Each row has a name. Each question is about the rows just above it.

Deru: [141 172 156 171 142 168 142 163 155 150 153 153 152 142 198 149 147 148
 153 142 141 161 151 145 157 143 151 152 181 146 142 189 159 155 152 142
 150 194 196 165 157 160 138 147]
rogu: [151 151 155 153 154 148 159 153 160 157 155 153 153 155 154 146 153 152
 157 153 153 157 153 146 154 155 157 155 152 155 149 153 153 153 155 155
 153 146 150 153 152 153 153 152]
Vira: [143 171 158 170 142 171 141 158 156 149 146 150 158 164 200 148 147 145
 153 148 141 161 146 146 159 142 149 157 181 150 142 192 154 156 152 143
 147 202 193 165 156 193 139 146]
pato: [182 140 149 140 199 142 183 143 149 163 171 157 159 148 134 164 162 176
 152 164 200 148 166 173 148 191 162 156 137 173 193 135 151 148 159 186
 162 134 134 142 151 149 212 163]
Duri: [165 147 150 148 164 148 163 148 157 155 163 155 154 152 144 159 156 156
 154 147 168 152 156 164 151 172 155 151 146 164 160 144 156 155 154 160
 159 145 144 147 156 157 167 155]
Gadub: [152 156 152 151 158 156 157 152 153 150 152 152 154 155 150 152 151 155
 154 163 157 151 152 154 151 156 152 156 152 158 157 150 157 156 152 155
 152 149 152 150 154 153 156 153]
git: [163 150 151 149 164 148 158 149 160 159 156 150 160 149 143 156 157 159
 154 159 164 151 157 161 157 160 153 151 144 156 165 144 154 152 153 160
 157 145 145 152 150 151 169 158]
vaba: [166 145 149 149 176 146 165 147 149 157 155 155 153 162 141 155 158 162
 157 154 176 149 163 145 151 163 154 151 145 159 159 142 150 155 156 167
 147 142 142 150 149 159 169 158]
Tapi: [182 143 154 143 194 146 177 146 153 166 167 154 156 150 136 158 162 175
 152 160 143 151 165 170 151 188 160 152 139 172 186 136 151 151 158 181
 161 136 136 145 152 150 203 160]
genib: [152 157 154 155 152 158 151 157 150 153 152 150 153 157 163 154 154 149
 157 151 150 156 146 146 154 151 149 158 162 149 148 161 160 152 155 149
 156 165 159 153 149 155 146 152]
rin: [166 145 149 149 176 146 165 147 149 157 155 155 153 149 141 155 158 162
 157 154 176 149 163 152 151 163 154 151 145 159 159 142 150 155 156 167
 156 142 142 150 149 159 169 158]
Count of [152] in rogu:
4
Move every entry of [176 146 165 147] by +1 step of 1.
[177 147 166 148]
Shift each entry of [155 155 153] by +1 times 1:
[156 156 154]
Count of [142] in Deru:
6
How many times does Deru hold [193]?
0
Move every entry of [151] by -1 step of 1.
[150]

vaba: [151  70 164  53  72  89 153  68 102 145]
Duri: [ 96  95 110 151 110  96  96 173 138  93]
genib: [165 184 144 163 167 139 157 233 146 111]
rogu: [151  70 164  53  72 161 105 146 165 144]
[105 146 165] with -1 step of 1 on every entry:
[104 145 164]
Times [96] occurs in Duri:
3
Move every entry of [53] by +1 step of 1.
[54]
[110  96  96] with +1 step of 1 on every entry:
[111  97  97]

pato: [167 116 220 119 171 119 117  42 178 197]
rin: [ 41 143  41 122  41 166 122 107 180 216]
rogu: [ 41 143  50 166  25 166 122 143 143 116]
Count of [118] in pato:
0
How many times does rogu hold [166]?
2
Count of [122] in rin:
2
Times [41] occurs in rin:
3
Shift each entry of [107] by +1 times 1:
[108]
Shift each entry of [167 116] by -1 times 1:
[166 115]
[119 171 119] with -1 step of 1 on every entry:
[118 170 118]

pato: [119 143 131  67 112 112 195]
Duri: [177  65 168 128  72 135 112]
git: [114 186  64  86 166  64 186]
rin: [210 130 108  42  76 133 232]
Gadub: [102 198  53 121 196 144 171]
rofi: [156  66 185 149  89 149  97]
Deru: [106 179  33 122 185 136 132]
Tapi: [ 65 194  86 120 197 130 137]
vaba: [130 124 126 140 129  65 116]
genib: [118 118  64 118  64 117 118]
Vira: [194  26 212 148  44 136  87]
Count of [112] in pato:
2
Shift each entry of [130] by -1 times 1:
[129]
Times [64] occurs in git:
2
Times [118] occurs in genib:
4
Move every entry of [198  53] by -1 step of 1.
[197  52]
Count of [135] in Duri:
1

genib: [ 78 187 116  78 156  92  79]
git: [136 100 174 141 174 174 141]
pato: [175  33 146 208  90 187 159]
rin: [139  90 138 157 113 150 139]
Times [174] occurs in git:
3
[208  90] with +1 step of 1 on every entry:
[209  91]
Count of [78] in genib:
2
Times [188] occurs in pato:
0
Move every entry of [175  33] by -1 step of 1.
[174  32]

Vira: [152 151  90 123 126 141 119 125 140 123 139 138 134 126 122 140 135 148
 120 143 126 134 128 112 120 145 124 121 139 130 130  50 147 129 129 147
 118 125 141 146 142 145 140 141 121 122 125]
Gadub: [149 143  91 119 137 136 131 126 159 114 136 133 127 128 114 141 132 155
 127 139 122 131 128 115 115 145 117 128 143 127 133  50 137 120 127 147
 121 122 144 142 143 147 137 141 121 114 117]
vaba: [149 143  91 119 137 136 131 126 159 114 136 133 127 128 114 141 118 155
 127 139 136 131 128 115 115 145 117 128 143 127 133  50 137 120 127 147
 121 122 144 142 143 147 137 141 121 114 117]
[140 135] with -1 step of 1 on every entry:
[139 134]
How many times does vaba hold [117]?
2
Shift each entry of [140] by -1 times 1:
[139]

Vira: [119 123 160 200 175 129 125 106 170 137 137 151 122 211 134 119 109  97
 123 121]
Gadub: [119 123 160 199 175 128 125 105 171 137 137 151 122 210 135 119 106  97
 124 207]
rogu: [119 124 160 203 176 129 127 106 168 137 137 151 123 213 132 119 115  97
 123 146]
genib: [123 127 158 194 143 116 135 114 169 138 133 151 124 186 131 130 125 104
 124 143]
rofi: [121 128 158 171 134 115 121 112 171 138 137 151 125 187 138 128 133 108
 124 144]
vaba: [119 120 160 206 176 120 128 107 167 137 136 151 123 206 130 120 120  96
 206 128]
Duri: [126 126 158 207 159 119 133 110 174 139 132 151 123 196 135 129 115  99
 124 158]
git: [123 127 158 184 138 115 135 114 170 138 134 151 124 186 139 130 129 106
 124 115]
Times [126] occurs in Duri:
2
How many times does vaba hold [206]?
3
Count of [138] in rofi:
2

vaba: [144 134 115  91 109  87 117  96  43 120  72 111 144 135]
rogu: [144 134 115  91 109  87 117 138 203  57 166  65 124 101]
Tapi: [144 134 115  91 109  87 117 150 220  89 187 101 111 111]
Move every entry of [91] by +1 step of 1.
[92]
[134 115] with -1 step of 1 on every entry:
[133 114]

